One turn sends every row of this set to another row. A few are shown first. Where does it send the rows asked after them?
j_252: [  3  10   1   2   4   1   7  10 -12   5 -17  -3   1   3 -19   8   6  -6
  10 -20 -19  -3  -4  -4  16   5  -1 -15  -7]
j_949: [ 11  17  -5  -1   4  -6  12  -9 -12  -4   6  11   4   5   1  -7   8 -12
   4 -13   4   4  -3  -1   1  -1   9 -14 -15]
j_354: [ -1  -8 -11  -3  -5  -5   4   6  -4   5 -13  -2  18  14 -11   7   3   3
   2 -20  -1   2   5  18   2   2  -1  -6 -14]
j_136: [  9  17  -2  -5   4  -8   9  -7  -6  -1   8   8   4   6   0  -1   4 -12
  -2  -8   6   7   0  -4  10   0   8 -17 -12]
j_158: [  4   4   2   8   9 -15   3  11 -12  -7 -17   5   6  -2 -15   6  -1  -6
  13 -30 -17   3  -7  -3   4   4  -4 -14 -13]
j_431: [ 10  17   4   7   4  -7   7  -7  -1  -5   9   8   3   3   0   3   3 -12
  -2  -6   6   4  -1  -2   8   5   7 -10  -8]
j_892: [  7  11   0   9   7  -9  -1   7 -12   2 -20  -4   3  -1 -15   9   2  -4
   6 -22 -21   4  -2  -4   7   9  -5 -12  -8]
j_728: [  9  15   3   6  11 -11  -2   6  -3  -9   8  12   7   2   1   6  -5 -17
  -1  -8  -5  -1  -5  -1   1   2   5  -8  -8]
j_78: [ 12  16   5   6  10  -5   7   3  -8 -11   6  14   4   8  -1  -5   5 -14
   9 -13  -6 -12  -9   2   0  -1  11 -12 -10]
j_467: [ 11  21  -6  -7  11   2   4  -3 -12  -3   1   9   4  10  -3 -10   7  -9
   7  -9  -8  -4  -7   0   5   2  12 -19  -8]
j_51: [  4  -7   0   5  -6  -8   7   4  -4   2 -14  -2  14  19 -12   4   6   5
   5 -22  -2  -8   4  21   1   4   2  -5 -14]
j_144: [  8  -8   6   1   5  -8  -1   7 -14  13 -20   3  17   9   3  13   6   1
   0 -19   2 -12  -9   6   9   6  -1  -1 -17]
j_155: [  8  19  -9  -6  12  -4  -5   0  -6  -2   3   7   7   4  -1   1  -2 -11
  -3  -4  -7   7  -3  -3   7   5   6 -16  -6]
j_835: [  2  -7  -9  -1  -4  -4   5   1  -6   2 -16  -1  16  17 -13   0   7   8
   7 -22  -1  -1   3  21   1   4   1  -8 -13]
j_749: [ -1   3   3   1   6  -5  11  14 -11  -4 -14   5   3   2 -18   5   3  -8
  17 -28 -16  -3  -9  -3  13  -1   0 -17 -12]
j_847: [  2 -10  -2  -6   8  -2  -1   2 -13   7 -23   8  19   7   0   4   7   7
   8 -20   6  -4 -14   8  11   8   0  -7 -15]
j_557: [  2 -10  -2  -6   5   0   0   8 -12  13 -19   6  19   5   2  12   6   0
   2 -18   4  -5 -11   5  12   6  -2  -2 -15]
j_332: [  2  -9  -3   2  -6  -9   6   8  -3   4 -11  -3  17  16 -11  10   2   1
   0 -20  -1  -5   6  18   2   2  -1  -3 -14]
j_223: [ 13  17   1  10   4  -5  10  -9  -7  -7   7  11   4   2   1  -4   8 -11
   4 -11   5   2  -4   1  -1   4   7  -8 -11]
j_342: [  8  -8   7   0   7  -9  -1   1 -14   7 -24   6  17  11   1   5   8   7
   5 -21   4 -11 -12   8   8   8   2  -6 -16]

j_155 moves to j_728
j_223 moves to j_949
j_158 moves to j_749
Now find these:
j_835 moves to j_354
j_144 moves to j_342

One turn sends every row of this set to another row. A few are shown first. Where does it send the rows asked after them?
j_694: [ 1 -3  1 -8 -8  9 -8  5  2 -8  9  7 -5  3 11]
j_823: [-11  -6  -3  -5 -14   2   7   7  10  -9  -5  -3  -2  -2  -1]
j_322: [-11   3   7   7  10  -4  -1  -5 -10  -2  -6   1   5  -9   8]
j_493: [-10   3   5   9   8   3   5  -9  -7   0  -5  -7  10  -2   5]
j_780: [ -1  -4 -10   2  -2 -11   0  -2 -12  -8  -9  -4  -2   5  -1]
j_285: [  0  -4  -8   2  -7 -15   2  -3  -9   5  -3  -5   1   8  -3]
j_750: [ -4   9   1   1   9  -1 -10  14   3  -5  -2   0   1  -3   8]
j_47: [ 0  4  3 12 11 -4  2 -3 -2  0 -6 -6  3 -4 12]
j_926: [  5  -2  -1 -10  -3   9  -1  -2  -2 -12   7  11  -4   7   7]
j_785: [ -2   3   0  -9  -3   9   1  -1   0 -11   5  15  -7   7   7]
j_24: [ -8  -4   0 -15 -17   4   2  -3   8  -2   0   3   0   3   0]
j_222: [ 4  1  5  6 11 10 -3 -4 -8 10  2  6  3  0  1]
j_134: [-3  5  5  5 -9  8 -6 11  7  4 10 -3  6 -3  2]
j_920: [ -3  -4 -11   4  -3 -17   2  -4  -4   1  -1  -2   1   7  -4]
j_72: [  1   3  -4   2  -8  -1   6  16   4   0   3   6 -10  -2   7]
j_17: [-2 -4  3  4  7 15 -5 -4 -2 10  8  2 -2  1 -4]
j_471: [-9  1  7  8  9 -9  4 -3 -8 -1 -7 -6  7 -3 -1]
j_504: [-7  0  4  2 10 13 -7  3  3 13  3  4  2  4  7]
j_280: [-14  -2  -2 -12 -12   5   6  -3   6  -5  -9  -4   2  -3  -2]
j_716: [-7  0  5  6 13 -4  6 -6 -9 -4 -5 -1  5 -7 11]
j_988: [-8  5 13  1 -6 -6  1  7 10  0 -6 -8 -9 -1  5]
j_764: [-5 -6  6  0  8 15 -5 -3 -3 13  3  3  1  3 -3]
j_756: [ -2   4   2 -12   4  15   0  -1   1  -5   8   7  -6   3   8]
j_631: [-11  -2  -1 -10 -15   2   1  -7   8  -3  -8  -5  -2  -4  -3]
j_398: [ -2   0  -2   8  -9 -13   1   4  -5   2 -10  -6  -2   7  -3]
j_427: [ -7  -4   3 -12   0  10   0  -5   0 -12   6   4  -8   5  12]
j_946: [ 7 -1  1  8  1 -9 -5  6 13  7 -4  1  1  2  3]
j_961: [-10 -12  -2  -7 -15   3   2  -4   7  -2  -7   1   3   3  -5]
j_825: [ -2  -7  -9  -4  -8 -17   4   0  -3  -5  -6  -3  -2  -1  -2]
j_711: [ 0 -4 -3  2  5 13 -3 -5 -8 14  4  8 -2  5  6]

j_920 moves to j_631
j_825 moves to j_24
Now find these:
j_926 moves to j_764
j_398 moves to j_823
j_72 moves to j_134
j_493 moves to j_780

